Named turns come first, each shown by rows before and after it. Which turns, in which order, take the first row of each pair that follows to the second? Write the first one first, as in the answered first pair.
Kufed (before |-> after):
[17,-5,-2,-19,-5,19,12,-8,15,-12] |-> [-3,-1,-5,-23,3,21,8,-6,23,9]
[-5,-13,21,8,-20,12,-3,-12,-7,9] |-> [6,-10,19,0,-25,11,6,-12,-11,1]
[-7,9,-18,1,-14,33,4,-11,-4,11] |-> [-16,0,-10,15,-8,32,-6,-8,-4,16]
Gifil (before |-> after):
[-4,4,4,1,-7,3,50,2,14,27] |-> [1,2,4,3,-8,2,53,2,13,22]
[-5,1,9,31,-30,16,10,-31,-25,11] |-> [-17,8,10,23,-20,22,0,-26,-15,28]
[-3,11,-3,-13,-15,19,4,-5,8,-2] |-> [-4,12,-4,-18,-11,16,5,-3,10,1]
[6,-15,-2,31,-6,-7,19,-8,-18,-11] |-> [-4,-15,-4,35,-8,7,7,-13,-12,-2]
Vodel (before |-> after):
[0,-12,-23,9,15,-19,17,-10,-1,-10] |-> [-1,-12,-24,10,-3,-5,23,-16,-8,-9]
[1,4,15,-5,8,-14,-2,8,5,9] |-> [7,5,14,-3,-13,-2,12,0,-3,6]
[-2,-6,-12,14,9,1,-2,-9,-2,-12] |-> [4,-5,-10,11,6,-3,1,-11,-4,-16]

Each pair is 2 to 3 turns apart.
[25,5,-42,-10,-11,38,18,-17,12,-32] |-> [14,-19,-31,32,24,27,-24,-17,15,-34] => Vodel Kufed Kufed
[11,11,2,-21,8,-29,9,11,1,-4] |-> [3,16,-9,-24,3,-22,19,7,3,6] => Gifil Kufed
[16,-6,16,26,-7,-2,-7,-23,-18,-19] |-> [22,3,0,7,-23,15,4,-27,-13,-23] => Gifil Kufed
[9,9,-5,-3,-21,4,10,5,-8,3] |-> [15,-4,-2,15,-8,-4,-7,4,-12,-11] => Vodel Kufed Kufed
[-11,-5,11,18,-23,11,13,-5,-16,20] |-> [-17,5,17,-4,-9,-7,13,8,-7,34] => Gifil Gifil Gifil
[16,-20,-8,19,-6,1,-7,-15,-15,-9] |-> [1,-8,-24,-1,-12,23,-5,-19,-4,6] => Kufed Gifil Gifil
[-23,-5,-22,2,15,22,-13,1,30,9] |-> [2,-20,-8,18,2,27,-24,-5,21,-18] => Kufed Kufed Gifil
[20,-5,23,1,0,-9,6,4,-19,1] |-> [5,1,8,-15,22,-17,3,14,-4,19] => Kufed Vodel Vodel
[24,6,18,-15,-6,-1,-1,7,9,-18] |-> [17,-1,15,2,-15,24,-12,-6,8,-15] => Gifil Gifil Gifil
[1,12,8,-30,-20,8,-17,-2,-11,31] |-> [18,12,10,-37,-16,-11,0,3,-18,17] => Gifil Gifil
[27,1,18,11,-16,5,0,-2,-18,-25] |-> [10,15,-3,-8,-26,34,2,-8,-6,-5] => Gifil Kufed Gifil
[-11,11,-18,-13,16,15,-16,8,13,4] |-> [5,-4,0,13,13,12,-32,5,3,-16] => Kufed Kufed Gifil
[-37,19,-26,-15,15,0,-2,9,17,30] |-> [15,-17,13,42,2,-15,-23,0,-12,-29] => Kufed Kufed
[-25,2,26,-12,15,-35,15,22,-14,30] |-> [-21,-15,38,27,-11,-12,5,6,-31,23] => Vodel Vodel Kufed
[35,-4,21,3,-34,-12,20,-2,-20,-23] |-> [17,3,24,-22,14,-48,5,20,0,-7] => Vodel Gifil Vodel
[-21,12,23,21,-38,31,2,-16,-19,30] |-> [-31,29,29,-14,-14,4,3,6,-4,48] => Gifil Gifil
[8,5,-23,-25,-11,5,3,2,-8,-21] |-> [-1,2,-25,-24,14,-10,-10,10,0,-17] => Vodel Vodel
[-7,-14,-8,14,35,19,-20,-24,17,-13] |-> [16,-4,-21,-9,19,21,2,-24,12,-32] => Kufed Kufed
[-28,1,13,-7,7,23,-31,5,12,21] |-> [30,-8,20,-5,-16,17,-14,-1,-6,-34] => Kufed Kufed
[15,-10,-2,6,-16,24,-17,-21,8,-27] |-> [0,-7,8,-2,-6,28,-35,-13,19,-8] => Gifil Gifil Kufed
[-2,-4,-29,10,-12,-1,9,3,-28,-1] |-> [-10,-8,-26,21,-5,-1,-2,4,-27,6] => Kufed Kufed Kufed
[-13,6,23,-22,7,-19,-5,19,4,22] |-> [-29,2,15,0,-13,7,-6,5,-2,33] => Vodel Gifil Vodel
[9,-17,-5,40,-2,-10,12,-14,-20,0] |-> [20,-12,-14,30,-18,7,17,-17,-19,-7] => Gifil Kufed
[29,12,30,-27,10,-47,24,8,-6,1] |-> [8,2,45,-2,23,-47,-4,5,-5,18] => Kufed Kufed Kufed
[10,-12,-21,22,8,-21,16,-6,-11,-28] |-> [-7,-7,-35,21,-10,8,23,-15,-10,-11] => Vodel Kufed
[32,19,5,-14,-17,-21,12,-2,-6,-25] |-> [-17,6,-8,28,17,7,-37,-11,12,7] => Gifil Gifil Vodel
[-15,-8,-28,12,5,33,-4,-8,4,15] |-> [11,-21,-18,26,-7,30,-3,-13,-8,-13] => Kufed Kufed
[-12,-3,18,29,-24,-23,1,-5,-18,2] |-> [6,12,-8,-11,-27,-26,25,1,-9,-12] => Vodel Kufed Kufed
[-5,13,16,-14,-32,27,5,-2,-13,23] |-> [-7,1,30,6,-29,26,-12,-3,-19,19] => Kufed Kufed
